One turn moves every row onto another: examples first, then more rows asked
Q_807: [-12, -5, 14, -11, 16, -12, 8, -22, -8, 6, -1, -7, 6, 7, 8, 17, -25, -11, -12, 7, -10, -3, -26, 7, -15, 22, 1, -18, -33, 14, 7, 4, -3, 8, 22, 13, -24, -13, -14, 3, 20, 27, -11, 5, -9, 18, 17, -10, -5, 7, -10, 13]
Q_354: [-14, -17, 11, -46, -22, 11, 1, -2, 0, 8, -16, 4, -10, -8, 23, 5, -19, -8, -10, 1, -2, 0, -8, 4, -6, 30, -4, -19, -25, 4, 2, -15, -5, -1, 16, -1, -13, -9, -22, 10, 10, 9, 0, -7, -13, 2, 9, -7, -17, 19, -5, 6]
Q_268: [3, -18, 29, -13, 7, -9, -6, -17, -22, 4, 8, -10, 6, -14, 16, 12, -11, 1, -11, -8, -3, -21, -22, 6, -16, 15, 11, -10, -25, 9, 14, -1, -11, -9, 23, 17, -10, -2, -2, 5, 34, 29, 0, -4, -11, -1, 12, -18, -2, 6, 25, -1]
Q_537: [-9, 10, 17, -20, -15, 5, 10, -11, -4, -19, 11, -2, 22, 10, 0, -14, -22, -19, 8, 17, 3, -4, -7, 6, 0, 16, -13, 3, 24, -13, 16, -25, -2, 19, 12, 0, -16, -17, -6, 21, 30, 2, 13, -36, -12, -5, 6, -9, 9, -1, 3, 16]
Q_958: [-15, 3, -2, -37, -2, -1, -1, -13, -10, -6, -5, -12, 40, -7, 4, -21, 0, -19, 8, 0, -10, 4, -9, 25, -3, 8, 13, 4, 8, -18, 12, -34, 6, -6, 7, -3, -7, -12, -19, 16, 17, 7, 17, -21, 0, 15, 13, 14, 8, 20, -21, 12]
Q_220: [-2, 20, -4, -15, 2, -1, -10, -12, -16, 7, -6, -17, 32, -7, 0, -10, -2, -28, -6, 15, 0, -3, 1, 11, 4, 3, 12, -2, 16, -20, 4, -13, 8, -3, 15, 17, -20, -21, -17, 8, 1, 7, -4, 3, 13, 19, -16, -1, 12, 25, -23, 4]
Q_322: [-18, 3, 0, -28, -3, 1, -2, -12, -22, -8, -5, -11, 31, -4, 1, -23, -1, -15, -3, -5, -2, 14, -12, 17, 4, 16, 16, 0, -7, -11, 17, -40, 11, -10, 7, 10, -6, -16, -19, 30, 15, -6, 12, -19, 10, 11, 15, 13, 1, 21, -19, 14]
Q_317: [4, -15, 16, -7, 1, 12, 7, -17, 1, -5, 8, -2, 17, 3, 3, 4, -27, -6, 2, 17, -9, -10, -27, 7, -5, 42, 2, -10, -16, 0, -5, -12, -8, 13, 15, -3, -8, -20, 7, 18, 17, 24, -11, 5, -35, 3, 0, -5, 0, 21, 18, 7]
Q_431: [-17, -5, 7, -18, 4, -10, -1, -7, -10, 10, -14, -15, 12, 2, 1, 17, -19, 10, -13, 10, 17, 5, -7, 13, -9, 29, 13, -10, -23, -4, -2, 2, -1, 12, 15, -5, -8, -12, -17, 8, 7, 20, -17, 19, -15, 29, 16, -6, -11, 14, -6, 3]
Q_578: [-3, 16, 18, -6, 10, 11, -13, -10, -14, 1, 12, -10, 11, -23, 14, 8, 8, -34, 0, 20, 10, -5, -5, 17, -5, -9, 13, -12, 18, -22, 14, -2, -16, 12, 5, 15, -17, -19, 2, 17, 21, 1, 10, 8, -7, 4, -10, -10, 23, 10, -3, 3]
Q_457: [-6, -23, 26, -18, -20, 16, 3, 0, -19, 0, -8, -12, 14, 2, 14, 11, -20, 15, -11, -4, 3, -10, -17, 6, -3, 33, 1, 7, -15, -1, -3, -9, -3, -1, 16, -8, -18, -6, -9, 24, 15, 23, -21, -6, -16, 14, 17, 2, -2, -5, 19, 8]
Q_260: [-6, -1, 21, -16, 0, 5, -9, -10, -2, 4, -6, -4, 2, -19, 7, 16, -16, -1, -11, 15, 10, -10, 0, 5, -9, 29, 5, -33, -23, -1, 7, -13, -10, -4, 21, 14, -9, -22, -11, 10, -3, 18, -1, 17, -18, -1, 2, -25, -5, 27, 18, 7]
Q_602: [-15, 18, 21, -5, -6, 1, -11, 3, -26, -14, 6, -11, 23, -26, 16, 1, -4, -20, -10, -5, 1, -13, -11, 31, -2, 2, 24, 15, 13, -12, 28, -26, -25, 12, 7, 14, -7, -5, -3, 21, 25, 6, 6, -9, -15, 12, 7, -2, 11, -17, 8, -3]
Q_831: [-10, 20, 8, -25, -20, -1, -3, 13, -17, -13, -6, -14, 26, -5, 5, 7, -21, -4, -9, 8, 14, 3, 13, 0, 13, 14, 4, 16, 19, -2, 13, -32, -4, -17, 18, 12, -12, -22, -16, 19, 4, -9, -11, -16, 2, 6, 2, -5, -8, -9, 12, 2]
Q_482: [-10, -20, 3, -37, 4, -1, -4, -8, -13, 8, -1, 6, 9, 1, 3, -3, -12, -11, -9, -8, 1, -12, -17, 11, -23, 32, 15, 1, -16, 4, 6, -4, -4, 8, 13, -4, 2, 5, -5, 11, 38, 18, -3, -6, -25, 12, 4, 0, -20, 20, 1, -14]
Q_234: [-13, 18, -3, -27, -5, 3, -12, -7, -1, -2, 15, -8, 10, -9, 39, 3, -6, -14, 2, 8, -8, 9, 5, 15, 1, -8, 6, -18, 3, 10, 12, -22, -9, -23, 15, 22, -18, -35, -15, 23, 9, -8, -4, 0, 13, -3, 17, 12, 2, 2, -3, -5]
Q_298: [-1, -29, 11, -40, 1, 2, -12, -2, -15, 6, 1, 4, 3, -1, 11, -8, -11, -1, 0, -7, 6, -15, -14, 14, -17, 31, 19, -3, -15, 1, 6, -8, -3, 12, 10, -7, 3, 2, -1, 13, 39, 22, 4, -13, -23, 15, -3, -6, -12, 17, 7, -5]
Q_428: [-12, 19, 9, -33, -17, -7, -7, 19, -16, -12, -6, -12, 25, -14, 12, 7, -18, -9, -2, 6, 10, 11, 8, 11, 4, 8, 10, 9, 25, 8, 16, -31, -19, -8, 17, 13, -9, -24, -8, 14, 11, -2, -7, -14, 1, 6, 8, 8, -2, -15, 6, -3]
Q_562: [-15, 23, 4, 16, -5, 5, -3, -27, -7, -6, 20, -11, 15, 5, 27, -10, -26, -15, -12, 5, -23, -22, -9, 22, 4, -7, -5, -3, -4, -8, 19, -12, -2, 6, 18, 23, -30, -8, -19, 27, 17, 11, -4, -10, 8, 5, 19, -7, 9, -5, 0, 12]
Q_111: [-8, -5, 14, -12, -1, -1, -1, -7, 1, -3, 3, -4, 7, -23, 5, 16, -16, -8, -10, 11, 5, -12, -6, 7, -15, 38, 6, -28, -27, -6, 4, -4, -12, 0, 23, 12, -6, -20, -4, 11, 1, 11, 0, 16, -27, -4, 3, -18, -7, 29, 18, -3]
Q_935: [-4, 2, 11, -21, 8, -7, -1, -23, -10, 12, -7, -10, 3, 6, 15, 15, -26, -9, -12, 14, -14, -6, -24, 6, -9, 19, 5, -23, -38, 15, 14, -2, 2, 3, 21, 14, -20, -7, -16, -2, 19, 29, -1, 6, -9, 15, 15, -15, 3, 17, -9, 20]
Q_554: [1, 16, 13, -5, 9, 10, -9, -13, -9, 2, 11, -5, 2, -14, 11, 0, -5, -30, 4, 23, 19, -6, 1, 11, -10, -5, 10, -11, 20, -21, 15, -2, -11, 13, 7, 19, -10, -19, 2, 22, 29, -5, 17, 1, -10, -6, -5, -22, 13, 8, 10, -1]
Q_525: [-18, 21, 16, 2, -2, -3, -4, -1, -34, -11, 12, -6, 24, -22, 18, -1, -7, -4, -9, -6, 2, -8, -10, 29, -5, -5, 24, 16, 1, -15, 33, -21, -11, 0, 10, 10, -2, -3, -8, 23, 30, 1, 12, -12, -15, 18, 16, -5, 1, -11, 13, -1]
Q_679: [-3, 10, 22, 1, 4, 17, -6, -23, -14, 0, 9, -13, 11, -5, 10, 8, 3, -33, -2, 20, 14, 0, -9, 17, -5, -4, 16, -10, 14, -24, 26, 5, -8, 11, 3, 27, -12, -19, 2, 31, 24, 8, 21, -4, -9, -2, -2, -12, 15, 5, 1, -3]
Q_548: [-8, 7, 1, -36, -16, -3, -11, 18, -12, -12, 2, -13, 24, -2, 10, 18, -19, -10, -8, 20, 15, 15, 3, 5, 10, 12, 13, 8, 19, 3, 28, -32, -8, -13, 11, 16, -9, -19, -15, 8, 11, -5, -2, -16, 7, 8, -2, 3, -13, -4, 2, 4]
Q_315: [5, 12, -14, -11, -3, 6, -11, -18, -10, 8, 6, -15, 24, -2, 2, -3, -7, -22, -15, 20, 3, -1, -5, 11, 8, 0, 5, 1, 16, -17, 10, -15, 7, -1, 16, 28, -18, -12, -20, 5, 2, 7, 0, 8, 20, 6, -16, -6, -5, 23, -20, 17]
Q_47: [12, -13, 21, -9, 8, 14, -3, -19, -9, -1, 6, -7, 17, 1, 3, 0, -31, -6, -1, 19, -8, -16, -17, 6, -5, 36, 5, -15, -16, 0, 2, -16, -2, 18, 16, 2, -11, -17, 1, 20, 20, 33, -9, 0, -31, 6, 0, -10, 11, 14, 19, 11]
Q_952: [-17, 23, 9, 1, -8, -5, -11, -22, -2, -12, 24, -12, 10, 10, 25, -9, -17, -19, -7, 1, -23, -22, -9, 29, 1, -4, -6, -16, 10, 2, 15, -12, -9, 5, 15, 22, -30, -20, -18, 24, 12, 8, -5, -10, 14, -2, 13, -5, 15, 2, 1, 2]
Q_12: [-10, 15, 2, 16, -12, 0, -11, -22, -13, -9, 32, -8, 7, 5, 18, -11, -24, -9, -19, 0, -17, -10, -7, 26, 5, 0, -8, -12, 11, -3, 22, -16, -6, 17, 16, 30, -19, -7, -17, 23, 16, 12, 1, -9, 9, -7, 8, -8, 6, 2, 1, 1]
Q_435: [-1, 26, -12, -4, 7, 3, -14, -13, -13, 9, -5, -16, 28, 3, 0, -8, -16, -21, -11, 21, 4, -11, 4, 13, 8, 6, 14, 6, 8, -16, 8, -17, 11, 1, 15, 17, -19, -20, -20, 16, 1, 3, -7, 11, 11, 21, -15, -9, -2, 16, -12, 9]
Q_379: [-14, 6, 20, -21, -11, -1, 1, -16, -2, -19, 17, -12, 23, 8, 3, -13, -11, -15, 7, 8, -5, -6, -15, 20, -4, 9, -11, -8, 28, -9, 14, -25, -6, 21, 9, -4, -16, -12, -11, 22, 27, 4, 11, -30, -2, -9, 21, 2, 20, 4, 1, 16]
Q_969: [-14, 1, 6, -27, -2, -4, -9, 1, -17, 13, -20, -10, 13, 4, 7, 12, -15, 15, -13, 6, 14, -2, -6, 19, -8, 28, 22, -10, -21, 0, 3, 0, 3, 5, 12, -6, -10, -4, -19, 9, 6, 20, -10, 13, -9, 32, 10, -8, -12, 10, -5, 8]
Q_418: [-14, -4, 20, -23, -15, 0, 2, -11, -5, -21, 20, -15, 27, 17, 2, -4, -11, -9, 4, 13, 7, -1, -10, 15, 0, 12, -2, -4, 22, -14, 32, -22, -1, 12, 4, 1, -11, -11, -11, 22, 28, 5, 21, -40, -4, -5, 16, -1, 7, 0, 3, 9]
Q_718: [-6, -16, 19, -13, 9, -12, 3, -14, -23, -3, 10, -5, 10, -7, 4, 17, -7, -2, -15, -12, -2, -14, -22, 7, -20, 20, 10, -7, -24, 11, 6, 5, -16, -5, 24, 11, -11, 3, 1, 6, 35, 25, -10, -4, -15, 6, 12, -14, -10, 4, 17, -4]
Q_277: [-13, -19, 18, -18, -21, 11, 8, -5, -10, -2, -7, -13, 17, 0, 10, 13, -18, 15, -10, 2, 5, -3, -14, 6, 4, 34, 0, 4, -17, 0, -10, -3, -11, 5, 16, -7, -13, -10, 0, 20, 14, 20, -22, 3, -21, 11, 16, 5, -11, -1, 12, 4]
Q_760: [-13, 13, -4, -29, -2, 4, -4, -14, 0, 5, 10, -7, -1, -8, 35, 0, -4, -14, 2, 9, -2, 11, 5, 2, 4, -10, 3, -15, -8, 2, 10, -14, -5, -24, 15, 26, -18, -26, -13, 22, 25, -18, 5, -2, 12, -12, 18, 1, -1, 8, -1, 2]
Q_126: [-20, -14, 6, -40, -14, 6, 6, -7, 10, 10, -10, 4, -6, -12, 16, 5, -16, -15, -14, -1, -4, -5, -11, 1, -14, 35, -5, -14, -33, 5, 5, -5, -8, -1, 22, 3, -12, -11, -14, 9, 10, 9, -1, 0, -16, -4, 11, -1, -23, 21, -7, -5]
Q_481: [-13, 15, -2, -18, 1, 10, -11, -15, -8, -2, 9, -14, 4, 0, 30, 3, -8, -18, -5, 12, -1, 18, 3, 14, 4, -5, 19, -21, -6, 5, 14, -14, -2, -18, 10, 37, -16, -33, -9, 39, 14, -6, 3, 0, 15, -5, 16, 4, 1, 9, 0, -5]
Q_647: [-14, 10, -6, -36, 8, 0, 2, -15, -17, 1, 0, -5, 27, -4, 10, -20, -2, -14, 8, 1, -5, 7, -16, 12, 0, 3, 19, 10, -5, -12, 19, -33, 11, -10, 6, 0, -2, -13, -15, 18, 31, -9, 20, -17, -4, 20, 13, 11, -2, 14, -20, 14]
Q_2: [-11, 10, 18, 2, -10, 4, -8, 4, -37, -15, 9, -6, 19, -22, 6, -8, -11, -14, -18, -9, 5, 5, -15, 23, -1, 6, 16, 14, 4, -11, 33, -36, -12, 16, 3, 14, 0, -7, -7, 26, 23, 3, 11, -16, -10, 16, 6, -1, 6, -11, 1, -5]

Q_234 turns into Q_578
Q_12 turns into Q_2
Q_718 turns into Q_482
Where do these go?
Q_537 turns into Q_831
Q_268 turns into Q_298

One turn moves every row onto another: examples first, then more rows asked
Q_286: [3, 27, -26, -23, -12, 20, -17, 13, -33, 8, 12, -21]
Q_727: [24, 4, -11, -31, 17, -9, -5, -4, -17, -8, 11, -23]
Q_489: [20, 20, -20, 6, 28, -6, 1, -4, -19, -3, 4, -32]
Q_261: [13, 29, -20, -20, 21, -13, 4, -2, -26, -4, -13, -23]
Q_542: [-26, 16, -23, -20, 0, 0, -10, 7, -19, 4, 10, -19]
Q_918: [9, 30, -29, -11, -20, 18, -8, 9, -27, 7, 3, -23]
Q_192: [-10, 2, -19, -15, -12, -2, -7, 1, -7, 1, 20, -20]
Q_580: [5, 36, -1, 2, 14, -12, -21, 3, -20, 7, 13, -7]
Q_622: [19, 22, -17, 15, -5, -19, -8, -1, -17, 14, 8, -24]
Q_653: [14, 24, 2, 2, 8, -12, -19, 0, -12, 3, 19, -8]
Q_658: [-9, 7, -22, -5, -16, -2, 0, -2, -4, 1, 10, -22]
Q_295: [15, 11, -15, -10, 37, -2, -12, 0, -25, -1, 17, -31]
Q_269: [0, 18, -13, -12, 15, -13, -30, 11, -35, 19, 21, -20]
Q_16: [31, 9, -13, -20, 10, -10, 4, -9, -12, -8, 4, -25]
Q_722: [5, 31, 1, -3, 16, -12, -24, 3, -19, 6, 17, -7]
Q_446: [22, 6, -14, -5, 30, -3, -7, -4, -21, -3, 19, -31]
Q_621: [-3, 31, -17, -1, 15, -17, -21, 10, -35, 21, 7, -21]
Q_448: [-18, 6, -20, -20, -5, 0, -12, 4, -14, 4, 19, -20]
Q_804: [12, 28, -28, -28, -13, 10, 1, 0, -33, 4, -6, -25]
Q_108: [4, 32, -30, -17, -14, 19, -11, 12, -31, 8, 5, -22]
Q_480: [7, 27, -27, -34, -9, 10, -4, 2, -37, 7, -3, -24]
Q_882: [12, 30, 0, 7, 7, -13, -17, -2, -11, 4, 14, -9]
Q_426: [9, 21, -24, -39, -8, 12, -7, 1, -35, 6, 4, -24]
Q_826: [13, 23, -20, 1, 34, -4, -3, 0, -27, -1, 4, -32]
Q_232: [-14, 19, -25, -3, -13, -3, 2, 0, -10, 2, 2, -22]
Q_40: [13, 5, -10, -9, 4, -13, -27, 6, -24, 14, 30, -23]
Q_391: [10, 26, 2, -2, 12, -12, -24, 2, -16, 4, 22, -7]
Q_851: [24, 22, -18, -13, 12, -13, 9, -7, -15, -5, -9, -25]
Q_793: [14, 12, -13, -37, 26, -9, -9, 2, -26, -5, 7, -22]
Q_504: [9, 21, -25, -22, -15, 22, -17, 12, -28, 6, 16, -20]
Q_813: [9, 35, -1, 6, 11, -14, -17, 0, -16, 5, 11, -8]
Q_449: [6, 34, -20, 11, 4, -19, -12, 5, -27, 17, 0, -24]
Q_642: [10, 20, -19, -8, 37, -2, -9, 3, -29, 0, 7, -29]
Q_836: [8, 24, -17, -31, 27, -12, -4, 3, -31, -2, -5, -22]
Q_833: [15, 23, -28, -13, -22, 19, -9, 8, -24, 4, 10, -23]
Q_212: [15, 14, -22, -38, -13, 11, -7, 0, -31, 4, 8, -25]
Q_336: [-24, 22, -26, -10, -5, -3, -3, 4, -16, 6, 1, -20]
Q_883: [14, 20, -26, -18, -21, 21, -14, 9, -25, 5, 17, -23]
Q_154: [23, 7, -12, 5, -4, -16, -16, -2, -15, 12, 24, -25]
Q_464: [19, 23, -27, -26, -19, 10, 2, -3, -29, 4, -2, -26]
Q_522: [24, 12, -17, 2, 26, -4, -3, -7, -17, -4, 13, -32]
Q_587: [20, 16, -25, -31, -17, 11, -1, -3, -27, 3, 6, -26]

Q_336 turns into Q_232
Q_642 turns into Q_826
Where do these go?
Q_882 turns into Q_653
Q_212 turns into Q_426
Q_40 turns into Q_269
Q_16 turns into Q_727
Q_108 turns into Q_918

